Each path is a new rotation, seen through one point. The rows after it are directions, each followed by how far the rotation turns it, in deg/step (0 if it stays put).
Each turn is a multiple of 5 degrees from 10 to 175, or 0.
Each row of a path follows its step; steps can be skipped.

step 0: [  0  -4  -8  20  -8  -4   2  -9   0  -5 -17  -7   5  -4  11   4   2 -16
  -2  -1   1  -5   5  10 -11 -11 -10  -4   6   4  -3   1  -8  -7  11  10
  -3  15 -15   8   6   1  -7   2   6  -7  -7   2  -7  -2  -7]
step 1: [ -3  -1  -2  -2   2  -4   9  24   4  -8   7   7 -12   0   5  -8  -7 -10
  13  -2   6  -3 -11 -10   6  -1   7  -4 -11  -4   8 -13  -6  -2   9  -6
   2  18   9   6  -8   5  -7   3  -5   4  -2  -7  -3  -7  -9]
step 4: [  4   0   7  -8  -1  12   4 -10  16   2  10  10   6  -7  -4   1 -10  16
   2   5  -7   0 -16   0  20  -9   5   8  -9   0  -7  -4   0 -13  -5   1
   2  -5  17  -9   1  -8  -5   3  -1  -3   4  -3   7  -2   8]
step 6: [  6  11  13  13   2  -5 -11  -3  -9   6  -3  -6  -5  -2  -3  -2 -19   0
  -4   7   7  -5   3   2   7  -6 -13   5  11   9 -10  -5  11  13   7   8
  17 -16   4   0   4  -2  -5  -1  -1  -6   4   1  -2   5   8]
step 10: [ -3  -5 -11 -16 -11  -4   4   3  -2 -16   2   6  -1  -4   1   4   1  -4
   3   8 -11   3 -10 -15   2  -2  10 -17  -8  -4  15  -6  10 -11  10  -2
  -8   4  -4   8  -6  -4   7  -1   3   1  -5   1   0  14 -15]
step 11: [  2  -4   3   5   2   4  16   5  18   4 -17   2   3   3  16   3   4   1
  11   3  -1  11   4  10 -13  -3   2  -3   6   3   7  -5 -11 -11  -2   4
  -3   2  -5 -11 -16  -4  15  -2  -3  -1  -1   0  -7  -4  14]
step 13: [ 16  -4   5  -2   0  -4   7 -12  -2  -8   0   3  18 -10  -7   7   2   4
  13   8  -7  12   3   1  11   0  -4   8  -1  -5  -7   2  -2 -14  10   0
   8  -1   5 -11   8  -4  -2  -4 -10   5   4   2  -3 -16 -10]
step 14: [  4   2  21   4   8  14  -3   4   2   4   4   2  -8  16 -10  -7   3  -3
  10   3   5  -7  11   4  -9   7   6   5  -7   6  -7   8   0   9  -5  -7
  15   3  -1  -6  -2   0 -14  -7 -14   7   0  -2  -1   9  12]
step 19: [ -5  -9  -2   6  -8 -15   6  -6  -4 -11   4   0 -11  -5   8   2  10 -10
  -3   8   2  -1   4  -3  -5 -10  -5 -19  15  -1  -6  -9   4 -10  20   6
   0   9  -7  -2  -1  -5  13  -2   1   3  -6 -10   4   7   3]
step 20: [  0   4  -3  10   6   7   7   8  14   1   0  14  -4  -2   6   7   4  -6
   7  10  10   5  -9   0   9   5   7  -2 -17   0  -3 -14 -18  -3  -9   3
  -3   6  12   3  -4   3  14  17  -1   9   0   3  -4  -7   8]
Speeds:
[ 1 -2 -2  2  0 -4  3  1 -3  2 -1 -2  4 -2  2 -2  0  1  1 -3 -2  2  0  0
 -4  0  0  3  2 -6 -3 -2 -3 -1  0 -1 -2 -1 -1 -3  1 -3  2  2 -1 -1  0 -1
  2 -6  2] | 170
[ 0 -4  0 -1  2 -2  3 -2  0  1 -4  0 -4 -1  3  2 -2  2 -1  4  0  2  5 -2
 -3  1  0 -3  2 -1  1  6 -2  1  0  4  3 -1  2  2  0  0 -4 -2 -2  1  0 -3
  0 -1 -1] | 135
[-3 -3 -4 -2  0  2  1 -3  2  3  1  0 -5  3  3  5  0 -1  0  0  0  2 -1 -1
  4  0 -2 -2  1 -4  0 -3  3 -2  0 -2 -2  1 -2 -2 -4  2  1 -2  0  0  3 -1
  0 -1  2] | 45
[-3 -1 -3 -1 -1  3 -5 -2 -3 -2 -1  0  3 -2 -1  0  1  1  2  1  1  3  0  1
 -4 -4  0  1  0 -2  1  3  3 -4 -1  1 -2 -2  1  2  0  2  0  2  0  7  4  2
 -2 -1 -2] | 135

step 4: [-13   2 -12  12  -4  -4  13 -12  -1   2  -6   9   3  -6  -6   3  10 -10
 -15  -2  -4   4   5  -1   2  -2  16   1   6  16  -8  -3   5   4  10   8
   6   1   9 -14   4  -4 -14  -5   6   4   7   1   5   5  15]
step 5: [ 13  -3  14 -12   2  -4   9   5   6   0   4  -3   1  -4  -7  -3   5  -2
 -11 -14 -11  10  -5   4   8  -5  -1  10  -1 -10  19   0  -5   6 -13  15
   9   6  -5  14 -13   6  -3  16  -4  -1   7   2  -7  -5  -5]
step 7: [-11   6 -13  -4   2  -4  -2   2  15  -4   0   9   6  -8   9   3   4  -8
  -2 -15   0  -4   1   7  -9   1   3 -12   8   9   7   6  -4 -10   7 -16
  13   1  -1   0   1  -2  -1   2  12  -3  -2   2  11 -12  23]
step 8: [ -7  -6  -2   1  -2  -2   8  -5  -2  11  -4  -6 -15  -3  -7  -2  -7  -7
  -7   2  -4   2   0  10   3   2   7   7   0 -23  15   4   3   1  11  27
   0  11  -1 -12  -9  -4  -1  -1  -9 -12  -1  -7  -7  -5  -1]
step 9: [ 14  -6  -1 -10 -12   6   0  -2 -13   4   7   9  13  -1 -11   3   7  -4
   3  -3  -2  -7   1  -4 -13   0   6  -2  17  18   3  -2   0  12  -2  11
  -3 -10   3   6  -3   2  -8  -1   7  15   3   9  -5   5 -18]
step 13: [ -3   2   9   0 -10   5  -5  -9  -1   4   7  -4  12   4  16   1   2  12
   2  -4  -7   3   5   3  21  -5  16   6  -2   0   3   4   7  -2   5  11
   1  21   6  -8  -1   6  -4   2  15  12   6  -1 -12   8 -10]
step 16: [ 12  -4   1  -2   2   4 -11  -5   6   3  -3   6   6  -4   1  13   4  -7
   0  -3 -17   1  -4  20   0  -2   4   5   4 -10  12  11 -10 -11  -4  -4
   2   7   4  -5   8   3 -12  -8  16  -5  10 -10 -16   3  -6]
step 17: [ 15  12  -5  -8 -13  -4   6   5   5   9  10  -9  -7  -2  -6  -3  -4   9
   2   2  11  -6  -7 -14   7  -7   8 -11  13   1   3   3   8  16   0   5
  -6  15   0  -3   1 -16  10 -11 -12   2   0  -4  -4   4  -6]
step 18: [-12   8  -9  -2   0   5   8 -11   2   2  -8   0  11  -5  12   0   5  -9
   1   6   1  -4   8  -5  11  -3   6  -2   2  12  -8  18  -1  -2  -2   1
   7 -15 -14   6  -2   4  -6  24   6  12 -13   4   5   2  -3]
step 21: [ 11  17  -8  -3  -1   8  -1   1   5   3   0  -2   8  -1   8 -12  -2   5
  -1  -5  -4  -1   8   0   3  -2  15  -6  -3   8  -1  21 -22   1   4   1
  -1   1  -6  12  -4 -10   6  17   5  -7   8   1 -14  -3   8]
Speeds:
[ 5  2 -2  2  0 -2  0  0  1  2  4  0  0 -1 -1  4 -1 -3 -1  2  2 -5  1  2
 -1  3 -2  1  2 -1 -6 -3  1  1  3  1  1  0  3  2  0 -3  2  0 -2  1 -1  5
  2  0 -3] | 130
[-2 -2 -2  0  3  4  0 -3 -2  0 -3  1  5 -2  0  1  4 -1  0  0  1  0  0  2
 -1 -2 -1  2  1  0 -3  4 -1  4  1 -3  1 -1  3 -2 -3  2 -3 -1  3 -1 -2  3
 -2  5 -1] | 155
[ 3 -1  1  1  8  1 -1  0  4 -2  2  0 -2 -2  1  2  2 -1  2  1 -1  0  1 -3
 -4  1 -3  0 -1  0 -1 -1  0  0 -4 -1  2  0 -2 -4 -1  5  5 -1  1  0  3  0
 -2 -2  1] | 80
[ 3 -2 -3  0 -1 -1  1  1  1 -4  0  3  4  0 -2 -2  1 -3  0 -3  4  4 -1 -4
  0  0 -4  0  5  3  2 -2  1 -1  1  0  0  0  2 -2  3 -3  3 -2 -1  2  0 -3
  3  4  2] | 140
[ 0  1  4 -1  2 -4  4  5  3 -3  0 -1 -2 -2  1 -1  2 -6 -5  3  1 -1 -1 -1
 -1  0  3 -2  0  1  1  5 -2  0  1  0  1 -1  0  1 -1 -1 -2 -1 -1  3  0  1
 -2  3  1] | 25
[ 1 -2  1  3 -2  0 -2  2 -2  5 -2 -2 -2  0 -1 -2  1 -3  4  0  0  2 -1 -4
  1  4 -2  0  0  0 -2  6 -1 -1  2 -1  2  3 -1  0  3  3 -2  0  0  0 -1  2
  6 -2  4] | 95

step 3: [ -3  -4   3  -4   4  10  11   5  -3   7   0  15  -4  -6  10   5  11   7
  -9   5   4   0 -12  -3  -4   4   3  12  -3  -7  -1   6  -2   9  -6   7
  -9   0 -12   1  -6   9   3 -15  10  12   8   3  -9  -4   1]
step 4: [ -7  -3   8  -2   4   3   4  -4  13  -2   9 -14 -10   5  -4   0   1  -4
  -6 -19  -4  16  -9  11   2   6   8   5  -1 -13  -7  10   5  -4  15   0
   4  -8 -15   2   1  -1   1   1  -8   1  -4   2   8  -1   2]
step 5: [-12  -4  12 -10   2   4   9   1   3   7   0  16   0   5   2   4   7   5
  12   6   3  17   8  -3  -3  -1  -9  -5  -7  -3   5 -11   1   6   8  -1
  -4   3   0  10 -10  -4   1   6  -4   3  13 -14   4 -13   2]
step 9: [ -2  -3   3   3   4   5  -8  -4  15 -13 -10   4   3   4   8   7   2  -2
   2  -2   2  -3 -10  -3   1 -12  13   5   2  -5  -4   2 -17  -7   6   1
  10   6   0  10   1  -4   6  -7  14   3   0  -4  -6  16  13]
step 10: [ -4   7  -1  -6  16   5 -10   6   3   8  -8   2 -21  -7  12   1  -3  -5
   0  17 -15   2  -5  10  -7   1  -4  -6  -4 -14  -4   3   8   6   5   2
  -3  -4   1  -8   3   5  10   2  -1  -3   6   2   7   5   3]
step 11: [ -3  -6   2   9   2   4   6   0  -7 -14   1   2   3  -3   4   5   5   9
   4  -4  -1  -2   2   1  -4   0   0   8 -16 -14  10   1  10 -17   3   8
   7   1 -13   4 -11 -10   0  -1  16   2   6   2  15   7  -7]
step 14: [ -3  -7  -7  -5   0  -4   0   2  19   1   3  -6  11   9  -3 -13   6   3
  10  -5   7 -12  -1  -3  -8 -14 -11   3   9  -8   3  -6   6   6  -7  -1
   1  -1 -18  -1  -9   1   2   2  -1  -6  12  -9  -5   2   0]
step 15: [  0   4   9   5   5  18  -5   8   3   3   3   6   1  -5   0   5   4   2
 -10   1  -5  -2   3 -14   6 -14  -5   5  14   5  -6  10   6  15   1  -3
   5  10  -2  10   0  -1  16   3  -2   1  -8  12   7  -6   4]
step 17: [ -8  12   1   6   7  -6   2   0   2 -15  -3  11  -8   3   8   6  -1   0
  -4  -3  -1   3  -1  -6  -2  -4 -11   1  12 -21  14  -9  -1   4   7   7
  10  -7  -2  13  -2  10   1  -2  -6  -1  -1   5   1  -9  13]
step 18: [  4  -3   4   0   4  11 -10   4  -3  -2  -5  11   4 -16 -18  -4   2   6
   2   4  -2  10  -2  10   4  -7   4  12 -10  -5   4  -3  -4  -8   4  -9
  -9 -12   0   3   2  -1  11  -4  -4  -3   0  -6  14   9  10]
Speeds:
[-3  0 -1  4 -1 -1 -6  0  1 -1  0  0 -1 -2  1  4 -5 -2  1 -1  3 -1  2 -2
  2 -4 -4  0  3  1  0  0 -4  1 -1 -1  0 -1  3 -2  0  5  2  0  3 -3 -1  1
  1  1  1] | 45
[ 0 -1  5  0  2 -3 -2  1 -1  5  0  3  1  3  5 -2 -4 -1  1  3  0  0 -2 -1
 -1  2 -1  0  3 -3  1  0  0  2 -4  2 -2  2  1  4  1  0 -2 -4 -3 -3  3 -1
  0 -1 -2] | 155
[ 1 -3 -1  0 -2  0 -3 -4  3  2 -2 -1 -2 -3  2  0  4  2 -3  1 -4  2  0 -1
  3 -1  3  0  3 -2 -1  0 -2  0  0  0  4  2 -1  2  1  0 -1  3 -6 -4 -4 -2
  2 -1 -1] | 135
[ 0 -1  6  4 -2 -5  0 -2  2  0  1  1  4  1 -1 -2  3  0 -1 -2 -2 -3  2  4
 -2 -2 -3 -1 -1  4 -1 -4  1  1 -4 -3 -2  0  0 -3  2 -2  1  2  0  1 -2 -1
  0 -1  2] | 55

step 1: [  1   6  -5  -1 -12   3   0   2   1 -13   6   1  -9  -1  -7  -4  -6  -7
 -13   1 -19 -16 -21  16  -1   0   3  -3  -1  -2  -5   1  -1   1 -10  -4
  -1  -3   9  -7  -9  -1  11  -8  11   4   7  -2  -4  13  12]
step 5: [  2   5   0   3   2   8   5  -4   4  -6   3  -1 -16   4   6   9 -11 -11
   5   2   3   3  -3   9  -6  -3 -14  -1  -5 -21  16   9   3  -5  13  13
  -8  -1  -4   2 -15   0  14 -11   2  -1  -6   9  -9   0  -3]
step 6: [ 11 -10 -14  -1  10  12  -5   2  -1 -10 -17  -2   6  -5   1   9 -10  -2
  -3  -4   7   3  -1  10  -6  -3  -3   5  -1  -1   6  -8   0   4  -2   9
   1 -24 -13   7  -9  -7   3  14   1  -4   1  10  -5  -6   6]
step 7: [  7   0  -4  -4   2   9   9   1  11  -3   2   3   7  -2  -8 -13  -2   5
  -3  -8 -11 -12 -26  10  -4   5   4   3   7   2   5  -4   6  12   0  -6
   4 -18   0   5   0  -6   5   0  -6  10  -3 -10   1   6  15]
step 8: [  0  10   1  17  -9   9  -5   6  -3  -9  17   2  -9  16  -6   2  -4 -12
  -4   1  -7 -13  -7  10  -1  -4  -9  -9  16 -11  11   6   5  -4  -3   0
   2  -4  -4  -4  -3  -2   3 -13   4   4  -3  -3  -5  13   2]
step 10: [ 12 -10  -5  -3   4  -1   5  -6  10   6 -11   7  -5   2  -3  -4  -3  -3
   3  -7  -3   7 -16   0  -6   8  14  16  -3  -2  -5   3   5   5 -10 -14
 -10  -6   1  -5   7   1   5  -4   2   0  -7  -1 -18   9  18]
step 11: [ -5  17   4   6  -3   2  -3  -8   7  -1  -1  -9 -15   2  -8   2 -19  -2
  -2  -7   0 -12 -11  14  -6   0   0   0 -17  -7   8  11   8  -4   4   0
  -4   0   2  -4  -1   6  -2 -10  15   7 -12   1 -14   5   0]
step 12: [  5   3 -16   2  12  -5   3  -3  -2 -14  -7   4  -7   9  -8   6 -10   4
   4   6   8   0  -3   6   1 -17 -16  -1  -9  -9  11  -3   8   4   7  10
   4  -2  -1   6 -17  -6   4   3   8  -8   3  16  -2  -4   5]
step 15: [ 13   1 -11   6   4   9   3  -1  -6 -11   1   0   6  14   1   3  -3  -5
  -7   6   4  -5   4   9  -6  -1 -14  -3  13 -14  17 -11  13  -3   7   2
   3   6 -12  -5   1   0  -3 -10   2  -9   0   7 -10  16   1]
step 19: [ 10  -1 -18   1   1  -4   2  -5  -1  -9  -5   6   1   5 -10   2  -5  -5
  12   3  14   0  -5   3  17  -6  -6   3  -6  -1  11   0   4   7  -7  -8
  -1  -5   8   8  -6  -8  14  10   9  -2   0  -4   7   5  22]
Speeds:
[-1  3  2  3 -1  1  2  5 -1 -6  2 -1  0  0  1 -3 -1  2 -1  1 -1  0  1  2
 -5  4  3 -2 -1 -2 -2  2  2  0  2 -4 -1  4  2  1 -4  0 -2 -2  0  4 -2  0
  0  0  0] | 110
[ 0  1 -5  1  2 -4  0 -1  1  0 -2 -1  0 -3 -3  2  4 -1 -2  0  1 -2 -2 -3
  0  0 -1  2  0  0  1 -1 -3  3  4  1 -4  3 -1 -4 -2 -1 -1 -3  6  1  0 -1
  0 -5 -2] | 40
[-1 -2 -4 -4  5  0  2 -3 -1 -3  1  0  4 -2 -1  1  0  3 -2  2 -1  0  2  0
 -6 -2  0  0  0  1 -3 -4  4 -1 -3  1  2  2 -1 -2  0 -1 -2  0  0 -1  3  2
  1  1  6] | 120
[-7  2  2  0  1  0 -2  0  2  1 -2 -3 -4  0 -2  1  0 -1 -2 -3 -3 -1 -1  2
  0  2 -3 -1  0 -6 -1 -4  1  4 -2  0 -2  2  1  0  4  0 -1 -2 -4 -2  2  0
  2  0  2] | 110
[ 2  0  0 -1  1  0 -4  6 -4 -2  2  1  1 -3 -2  5  1 -1  2 -1  0  1  2 -5
  0 -1 -1 -2 -4 -4  2 -3  1  2  3  2  2  0  2 -1  0 -2  1 -1  0 -2 -4  1
  0  4  0] | 110
[-3  0  2 -1 -1  1  1 -1 -1 -5 -1  4  3 -3  3  0  1 -3  0 -2  0 -6 -1  1
  2  0 -2 -2  1  1  2  2 -5  3  3  0  2 -4  0  3 -3 -1 -2  0  0 -3  0  0
  3  1  3] | 55
